Each pair is two rows. How far apart are they, by a hidden measure? 0 means very close, and 40 very far. Two or three weighted sums of its numbers give each row a place; it is the straight-line distance between the places.
[ 0.78  0.79  1.7   2.05  1.97  1.97  0.39 -0.79  0.2  -0.28  0.4 ]
[-0.78 -1.19 -0.91 -0.6   0.    0.79  0.39  0.4   1.79  0.55 -0.39] ~ 13
[-0.61 -0.79 -0.84  0.04  1.97  2.36  1.19 -0.79 -1.16 -0.22 -1.17]
[-0.57 -0.79 -1.12 -0.99 -0.39  1.18  2.39  0.4   1.5   0.37 -0.78] ~ 25
[-0.32 -0.79 -0.66 -0.35 -0.39  0.39 -0.01  1.99  1.4  -0.31  0.01]
[-0.2  -0.4   0.41  0.6   0.79  1.18  0.39  0.8   0.09 -0.41  0.8 ] ~ 10
[ 1.25  1.19  0.26  0.15 -0.39 -0.39 -0.41  0.   -1.23 -0.41  0.01]
[-0.85 -0.79 -0.82 -0.81 -0.39  0.   -0.01  1.19  1.66  1.27  0.4 ] ~ 5
[ 0.86  0.79  1.18  0.88  0.4   0.   -0.01 -0.39 -0.92  1.5  -1.96]
[ 0.85  0.79  1.33  1.13  0.79  0.   -0.01  0.4  -0.98  0.19  1.19] ~ 25
[-0.77 -1.19 -1.32 -1.36 -1.97 -1.18 -1.21  0.    1.07  0.69  0.4 ]
[-0.77 -0.79 -1.04 -1.05 -0.78 -1.18 -1.21 -0.79  0.14  1.18  1.19] ~ 13
[-0.57 -0.4   0.51  2.13  1.58  0.79 -0.81 -0.39 -0.73 -2.25  0.4 ]
[-0.6  -0.79 -1.22 -1.16 -1.18 -1.18 -0.01  1.19  0.75  0.98  0.4 ] ~ 25
[-0.83 -0.79 -0.06  0.12  1.58  2.36  1.59  1.59  0.23  0.01 -1.17]
[-0.84 -0.79 -1.03 -0.7  -0.78 -1.18 -0.41  1.19  1.18  0.85  0.01] ~ 30
[-0.72 -0.79 -0.96 -1.3  -1.18 -1.18 -0.81  0.8   1.72  2.24  0.8 ]
[-0.72 -0.79 -1.16 -1.09 -0.78 -0.39 -0.41 -0.79  0.    1.46  0.4 ] ~ 13
[ 1.12  1.19  0.43  0.36  0.    0.   -0.41  0.4  -0.72  0.67  0.4 ]
[-0.54 -0.79 -0.99 -1.45 -0.39 -0.79 -0.01 -0.39  0.21  0.24  0.01] ~ 19
[-0.61 -0.79 -0.39 -1.2  -0.78 -0.79 -0.41  0.    1.01  0.52  1.19]
[ 0.38  0.39  0.22  0.38  0.   -0.39  0.39  0.   -0.72 -0.72 -1.17] ~ 15
[-0.89 -0.79 -0.99 -1.07 -0.39  0.    0.39  1.19  1.26  0.87  1.19]
[-0.91 -0.79 -0.92 -0.89 -1.57 -1.18 -1.21 -0.79  0.04  1.08  1.19] ~ 15
[-0.51 -0.79 -0.99 -1.43 -0.78 -0.39  0.39  2.38  1.17  0.7  -0.39]
[-0.64 -0.79 -0.88 -1.04 -0.39  1.57  1.59  0.    0.45 -0.45 -0.39] ~ 19
[ 0.65  0.79  0.76 -0.51 -0.39 -0.79 -0.81 -1.19 -0.68 -0.33 -0.39]
[-0.76 -0.79 -0.98 -1.28 -1.57 -0.39  1.59  2.38  1.8   1.35  0.8 ] ~ 23
[-0.36  0.   -0.08  0.56  0.79  0.79  0.79  0.4  -0.23 -0.5  -0.39]
[-0.76 -0.79 -0.89 -0.85 -0.39  0.39  0.79  1.19  2.2   2.19  1.59] ~ 6
[ 1.23  1.19  0.76  0.87  0.4   0.   -0.41 -1.58 -0.82 -1.22 -1.17]
[-0.54 -0.79 -1.19 -0.72  0.    1.97  1.99  0.4  -0.24  0.79  0.8 ] ~ 12
[ 1.57  1.58  1.32  0.39  0.   -1.18 -0.81 -1.19 -0.93 -1.51 -0.39]
[-0.49 -0.79 -1.26 -1.   -1.18 -1.18  1.19  0.    1.96  2.46  1.59] ~ 21
[ 0.19  0.   -0.01  0.21  0.4   0.39 -0.41 -0.79 -0.36 -0.47  0.01]
[ 0.79  0.79  0.52  0.52  0.   -0.39 -0.01  1.19 -1.07 -1.    0.01] ~ 22
[-0.43 -0.79 -0.75 -0.5  -0.39  0.79  1.19  1.99  2.69  1.73  0.8 ]
[-0.78 -0.79 -1.26 -1.22 -1.18 -0.79 -0.01  0.8   1.56  1.34  0.01] ~ 9
[-0.6  -0.79 -1.11 -0.67  0.4   0.79  0.79  0.    1.35  1.11  0.4 ]
[-1.09 -0.79 -0.92 -0.78 -0.39  0.39  0.79  2.38  0.39  0.06 -1.57] ~ 18
[-0.7  -0.79 -1.03 -0.87  0.    0.79  1.19  1.59  1.37 -0.82 -0.39]
[-0.57 -0.79 -0.8   1.35  1.97  0.79 -1.21  0.4  -0.92 -0.67 -0.78] ~ 18
[-0.83 -0.79 -0.69 -1.18 -0.78 -0.79 -0.41  1.19  0.18  0.2   1.98]
[-0.7  -0.79 -1.   -1.36 -1.57 -0.79 -0.81  0.    0.65  0.56  0.4 ] ~ 13
[ 1.23  1.58  1.77  1.41  1.19  0.79  0.79 -1.58 -0.51 -0.53 -0.78]
[-0.66 -0.79 -1.19 -0.78 -0.78  0.   -0.41  1.19 -0.5  -1.47 -1.17] ~ 23
[-0.88 -0.79 -0.74 -1.28 -1.18 -0.79 -0.41  0.4   0.65  0.57  0.4 ]
[-0.32 -0.4  -0.72 -0.52  0.    0.79  1.59  1.59  1.67 -0.38  1.98] ~ 17
[-0.92 -0.4   0.18  1.42  1.58  0.79 -1.21 -1.19 -1.1   0.2  -1.96]
[-0.27  0.    0.36  0.03 -0.39  0.   -0.81 -0.79 -0.67 -1.28 -0.78] ~ 25
[-0.92 -0.79 -0.74 -1.02 -1.18 -1.18 -0.01 -0.39  0.15 -0.06  0.8 ]
[-0.81 -0.79 -1.2  -1.15 -0.39 -0.79 -0.41  0.8   0.27  0.21  0.4 ] ~ 5
[-0.6  -0.79 -0.78 -1.22 -0.78 -0.79 -0.81 -1.58  1.58  1.97  3.56]
[-0.22 -0.4   0.23  0.04  0.   -0.79 -1.21 -0.39 -0.84 -0.5   0.01] ~ 10
[ 0.59  1.19  1.61  2.08  1.58  0.39 -0.41 -0.79 -0.61 -0.38 -0.78]
[ 1.5   1.19  0.8   0.77  0.   -0.39 -0.81  0.8  -0.88  0.07 -0.78] ~ 14
[ 1.34  1.19  1.22  1.21  0.79  0.39 -0.41 -1.98 -0.64 -0.95  1.19]
[0.5  0.79 1.24 1.2  1.97 1.57 0.39 0.4  0.26 0.48 1.19] ~ 3
[-0.68 -0.4   0.01  1.22  1.19  0.   -1.61 -1.98 -1.16 -0.98 -2.36]
[-0.69 -0.79 -0.57 -0.63  0.4   0.39  1.19 -0.39  1.43  1.9   1.19] ~ 21
[ 0.2   0.39  1.48  2.03  1.97  2.36  1.19 -1.58  0.14  0.56 -0.39]
[-0.67 -0.79 -0.2  -0.9  -1.18 -1.18 -0.41  1.59  2.    0.1  -0.39] ~ 37
[-0.76 -0.79 -0.69 -0.61 -0.78 -0.39 -0.41  0.    1.23  0.03 -0.78]
[ 0.97  0.39  0.08 -0.67 -1.18 -1.18 -0.81 -1.58 -0.88 -0.56 -0.39] ~ 3
[-0.76 -0.79 -0.9  -0.35  0.    1.18  1.99  0.8   1.66  0.14 -0.39]
[ 1.2   1.98  1.64  1.21  0.4  -0.39 -1.21 -0.79 -0.77 -0.51  0.01] ~ 19
[-0.36  0.    0.68  1.8   1.19  1.18 -0.81 -0.39 -0.6   0.06 -0.39]
[-0.52 -0.79 -0.56 -0.43  0.4   1.18  1.59 -0.79 -0.22  0.29  0.4 ] ~ 24
[ 1.06  0.79  0.6   0.37  0.   -0.39 -1.61  0.   -0.79 -0.45 -1.17]
[ 1.98  1.19  0.78  0.79  0.4   0.   -1.21 -1.98 -1.01 -0.72 -0.39] ~ 11
[ 0.56  0.39  0.1  -0.09 -0.39 -0.79 -0.41  0.   -0.97 -0.41 -1.17]
[ 1.78  1.58  0.46  0.78  0.4   0.   -0.81  0.4  -0.7  -0.94 -0.78] ~ 3
[-0.73 -0.4   1.31  2.29  2.37  0.79 -0.81 -0.39 -0.76 -1.31  0.01]
[ 1.31  0.79  0.1   0.21 -0.39 -0.79 -1.21 -0.39 -1.05 -0.98 -1.57] ~ 15
[-0.01  0.79  1.79  2.17  0.79 -0.39 -0.41  0.4  -1.15 -0.29 -1.17]
[ 1.43  1.19  1.44  1.06  0.4   0.   -0.01 -1.58 -0.73 -1.48  0.01] ~ 7
[-0.65 -0.4  -0.82 -0.61 -0.39  0.39  0.79  0.8   0.27  0.89  0.4 ]
[-0.02  0.    0.35  0.03 -0.78 -0.79 -0.81 -1.19 -0.89 -1.16 -1.17] ~ 12
[-0.91 -0.79 -1.1  -0.76 -0.39  0.39  0.79  1.99  2.02  0.76  0.01]
[ 1.75  1.58  1.11  0.36 -0.39 -0.39 -0.81  0.   -0.96 -0.62  0.01] ~ 19
[ 1.95  1.98  2.06  1.05 -0.39 -0.39 -1.21 -2.38 -0.99 -0.55 -1.57]
[ 1.    0.79  0.41  0.29  0.   -0.39 -0.81 -1.19 -0.74 -1.35 -0.39] ~ 16
[-0.36 -0.4  -0.11 -0.26  0.    0.39 -0.01  0.8   0.3   0.42 -0.39]
[-0.81 -0.79 -1.17 -0.92 -0.78 -0.39  0.39  0.4   2.06  1.46  1.59] ~ 23
[ 0.34  1.19  1.31  2.12  1.97  0.79  0.39 -1.98 -0.64 -1.57  0.01]
[-0.49 -0.79 -0.38  0.61  1.97  1.18  0.79 -1.19 -0.68 -0.63  0.8 ] ~ 9
[-0.94 -0.4  -0.19  0.83  1.97  1.97  2.79  1.19 -0.09  0.28 -0.78]
[-0.69 -0.79  0.01  0.15  1.19  1.57  2.39  0.8   0.34 -0.28  1.19] ~ 20
[ 1.47  1.19  0.89  0.54 -0.39 -0.39 -0.81 -0.79 -0.59  0.09  0.4 ]
[-0.65 -0.79 -1.    0.45  1.58  1.97  0.79 -0.39 -0.85 -1.   -1.96] ~ 32
[-0.69 -0.79 -0.98 -0.24  0.79  1.57  1.59 -0.39  0.58 -0.55 -0.39]
[-0.91 -0.79 -1.07 -1.17 -0.78 -1.18  0.39  0.4   0.78  0.88  1.19] ~ 24
[ 0.99  1.58  1.43  0.04 -0.39 -0.79 -1.61  0.   -0.84 -0.38 -0.78]
[-0.67 -0.4   0.31  0.57  1.58  1.97  1.99  2.78  1.34  0.51 -1.17] ~ 21
[ 0.75  1.19  1.07  0.94  0.79  0.39 -0.41 -1.19 -0.93 -0.47 -0.39]
[ 0.98  0.79  0.4   0.24  0.   -0.39 -0.41 -0.79 -1.27  0.44  0.4 ] ~ 6
[-0.74 -0.79 -0.46 -0.38  1.19  2.36  1.99 -0.39  0.16 -0.06  0.4 ]
[ 1.51  1.19  0.82  0.77  0.   -0.79 -0.01 -2.38 -0.96 -0.05  1.19] ~ 21
[-0.61 -1.19 -0.82 -1.12 -0.39 -0.39 -0.41  0.8   0.88  2.31 -0.39]
[ 2.36  2.38  1.82  0.93  0.   -0.79 -1.21 -0.79 -1.09 -0.84  0.8 ] ~ 22
[-0.52 -0.4  -0.46  0.27  1.58  1.57  0.39 -1.19 -0.99  0.93  0.01]
[ 1.23  0.79  0.38 -0.52 -0.78 -1.18 -1.21 -0.79 -1.29 -1.7   0.01] ~ 33
[ 1.18  1.19  1.01  1.13  0.4   0.   -1.21  0.4  -0.76 -0.25  0.01]
[ 1.45  1.58  1.96  1.07  0.79  0.   -0.81 -2.38 -0.84 -1.03  0.01] ~ 15
[ 2.97  1.98  0.99  0.96 -0.39 -0.79 -2.01 -1.58 -1.    0.33  0.8 ]
[ 0.24  0.   -0.44 -0.1  -0.39 -0.39 -1.21 -0.39 -0.9   0.07 -1.17] ~ 10
[-0.52 -0.79 -1.06 -0.81 -0.39  0.   -0.81  0.    1.3  -0.01  1.19]
[-0.78 -0.79 -0.58 -1.08 -0.78  0.39  1.19  1.99  1.45 -0.37  0.01] ~ 9
[-0.69 -0.79 -0.57 -0.95 -1.18 -1.18 -0.81  0.    1.12  0.78  0.8 ]
[-0.65 -0.79 -1.16 -1.   -0.78 -0.79 -0.81  0.4   1.03  1.05  1.59] ~ 4
[-0.82 -1.19 -1.15 -1.25 -0.78 -1.18 -0.81  0.4   1.24  2.11  0.01]
[ 0.66  1.19  1.41  2.41  1.97  0.79 -0.41 -0.39 -1.22 -0.19  0.01] ~ 9
[-0.71 -0.79 -1.   -0.19  1.19  1.57  1.19 -1.19 -0.62  0.29 -1.57]
[ 2.51  1.58  0.53 -0.18 -1.18 -1.18 -0.41 -0.39 -1.04 -1.41 -1.17] ~ 38
[ 2.24  1.58  1.18  0.56  0.4  -0.39 -1.21  0.4  -1.04 -0.48 -1.96]
[ 0.3   0.79  1.56  1.93  1.58  1.18  0.39 -0.79 -1.03 -0.24  0.01] ~ 5
[ 0.62  0.79  1.1   0.21 -0.78 -1.18 -0.81 -0.79 -1.06 -1.94 -0.78]
[-0.64 -0.79 -0.79 -1.21 -1.57 -1.18 -0.01  1.59  1.7   1.73  1.19] ~ 10
[-0.41 -0.4   0.51  0.53  0.4  -0.39 -0.81 -0.79 -1.2  -0.32  0.01]
[ 0.42  0.   -0.51 -0.06 -0.39 -0.39 -0.81  0.   -0.79 -1.26 -0.39] ~ 11
[ 2.12  1.58  1.25  1.13  0.4  -0.79 -1.21  0.8  -0.99 -0.6  -0.39]
[-0.78 -0.79 -1.19 -0.72 -1.18 -0.79  0.39  0.    1.12  1.28  1.19] ~ 15
[ 0.57  0.39  0.16  0.01 -0.78 -0.39 -2.01 -1.58 -1.28 -0.14 -1.17]
[-0.94 -0.79 -1.33 -1.12 -1.18 -0.79 -0.41  0.    1.94  2.16  1.59] ~ 33
[-0.01  0.    0.06  0.78  1.19  1.57  2.39  0.4   0.3  -0.13  0.01]
[-0.82 -0.79 -0.96 -0.92 -0.78 -0.39  0.79  1.99  2.51  1.54  0.4 ] ~ 14
[-0.11  0.79  1.11  1.6   1.97  1.57  1.59  0.4   0.04 -0.52  0.01]
[-0.36 -0.4   0.47  1.55  1.97  0.79 -1.21 -1.58 -1.22  0.11 -1.17] ~ 31
[-0.57 -0.4  -1.02 -0.78 -0.39  0.    0.79  0.   -0.22  0.11 -1.57]
[-0.91 -0.79 -1.02 -1.03 -0.78 -0.79 -0.81  0.8   0.28  0.94  1.59] ~ 29
[-0.68 -0.79 -0.53 -1.28 -0.39 -0.39 -0.01  0.8   0.42  0.96 -0.39]
[-0.54 -0.79 -0.43 -0.17  0.4   1.57  1.99  1.99  1.54  1.43 -0.78] ~ 5
[ 0.65  1.58  1.85  2.52  1.19  1.18  0.39  0.4  -0.78  0.59 -0.78]
[-0.5  -0.79 -0.75 -0.98 -0.78 -0.39 -0.81  0.   -0.07 -0.55  0.01] ~ 4
[-0.8  -0.79 -0.73 -0.89 -0.78 -0.79 -0.81 -1.19  0.25  0.45  0.8 ]
[-1.12 -0.79 -0.98 -0.95 -1.18 -0.39 -0.01  1.19  1.83  1.25 -0.78] ~ 6
[ 0.22  0.39  1.12  1.49  1.97  1.57  2.39 -0.79  0.33  0.32 -1.17]
[ 1.32  1.58  1.46  1.51  1.19  0.79  1.59  1.19 -0.18  0.34  0.4 ] ~ 29
[-0.09 -0.4   0.37 -0.12  0.   -0.39 -0.01  1.19 -1.01 -0.3  -1.57]
[-0.5  -0.79 -0.86 -1.1  -1.18 -0.79  0.79  1.59  1.29  2.14  0.01] ~ 19
[-0.72 -0.4  -0.24  0.06  0.    0.39 -0.81  0.4  -0.44 -0.74  0.4 ]
[-0.78 -0.79 -0.94 -0.79  0.    0.   -0.41  0.4  -0.5  -1.43 -0.39] ~ 17
[-0.76 -0.79 -1.3  -0.74 -0.78 -1.18 -1.21  0.4   0.68  1.36  0.8 ]
[ 0.77  1.19  2.04  0.94 -0.39 -1.18 -0.81 -0.39 -1.01  0.27 -1.96] ~ 15
[-0.87 -0.79 -1.16 -1.57 -1.18 -0.79 -0.81  0.    0.27  1.81  1.59]
[ 2.31  1.98  1.19  0.45 -0.39 -1.18 -0.01  0.4  -1.21 -1.12 -0.78] ~ 20
[-0.64 -0.79 -1.33 -1.12 -1.18 -1.18 -0.01 -0.79  0.46  1.55  0.4 ]
[-0.63 -0.79 -1.04 -1.12 -1.57 -1.18 -0.41  0.4   1.15  0.55  0.8 ] ~ 19
[-0.53 -0.4   0.29  0.59  1.19  2.36  2.39  0.8   0.83 -0.03  1.59]
[-0.59 -0.4  -0.05  0.02  0.4   0.   -0.81 -0.39 -1.    0.27  0.4 ] ~ 8
[-0.08  0.    0.77  1.01  1.58  2.36  2.79  1.59  1.28 -0.39 -0.39]
[-0.45 -0.79 -0.87 -0.94 -1.57 -1.18 -0.81  0.    0.69  1.4   0.4 ] ~ 13
[ 0.87  1.19  0.81  0.83  0.4  -0.39 -0.41 -0.39 -0.85 -0.89  0.4 ]
[-0.71 -0.79 -0.6  -1.31 -0.78 -1.18 -0.01  0.    0.65  1.59  3.17] ~ 6
[ 0.07  0.39  0.62  1.16  1.19  1.18  0.79 -0.79 -0.28 -0.17 -0.39]
[-0.72 -0.79 -0.62 -1.03 -0.78  0.79  1.19  1.19  0.33  1.06 -1.17] ~ 12
[-0.51 -0.79 -1.17 -1.02 -1.18 -1.18 -1.61 -1.19 -0.19  1.03 -0.78]
[-0.89 -0.79 -0.87 -0.65 -1.18 -0.79 -0.01  1.19  0.98  0.66  0.8 ] ~ 25
[-0.59 -0.79 -0.85 -0.92 -1.18 -1.18 -0.41  0.4   0.79  0.77  0.4 ]
[-0.84 -0.4  -0.3  -0.35  0.4   0.79  1.59  0.4   2.15  2.91  0.8 ] ~ 21
[-0.64  0.    0.68  1.85  1.58  0.   -0.81  0.4  -1.25 -1.15 -1.57]
[-0.82 -0.79 -0.3  -0.19  0.4   0.   -0.01  0.   -0.65 -1.15 -1.17] ~ 3
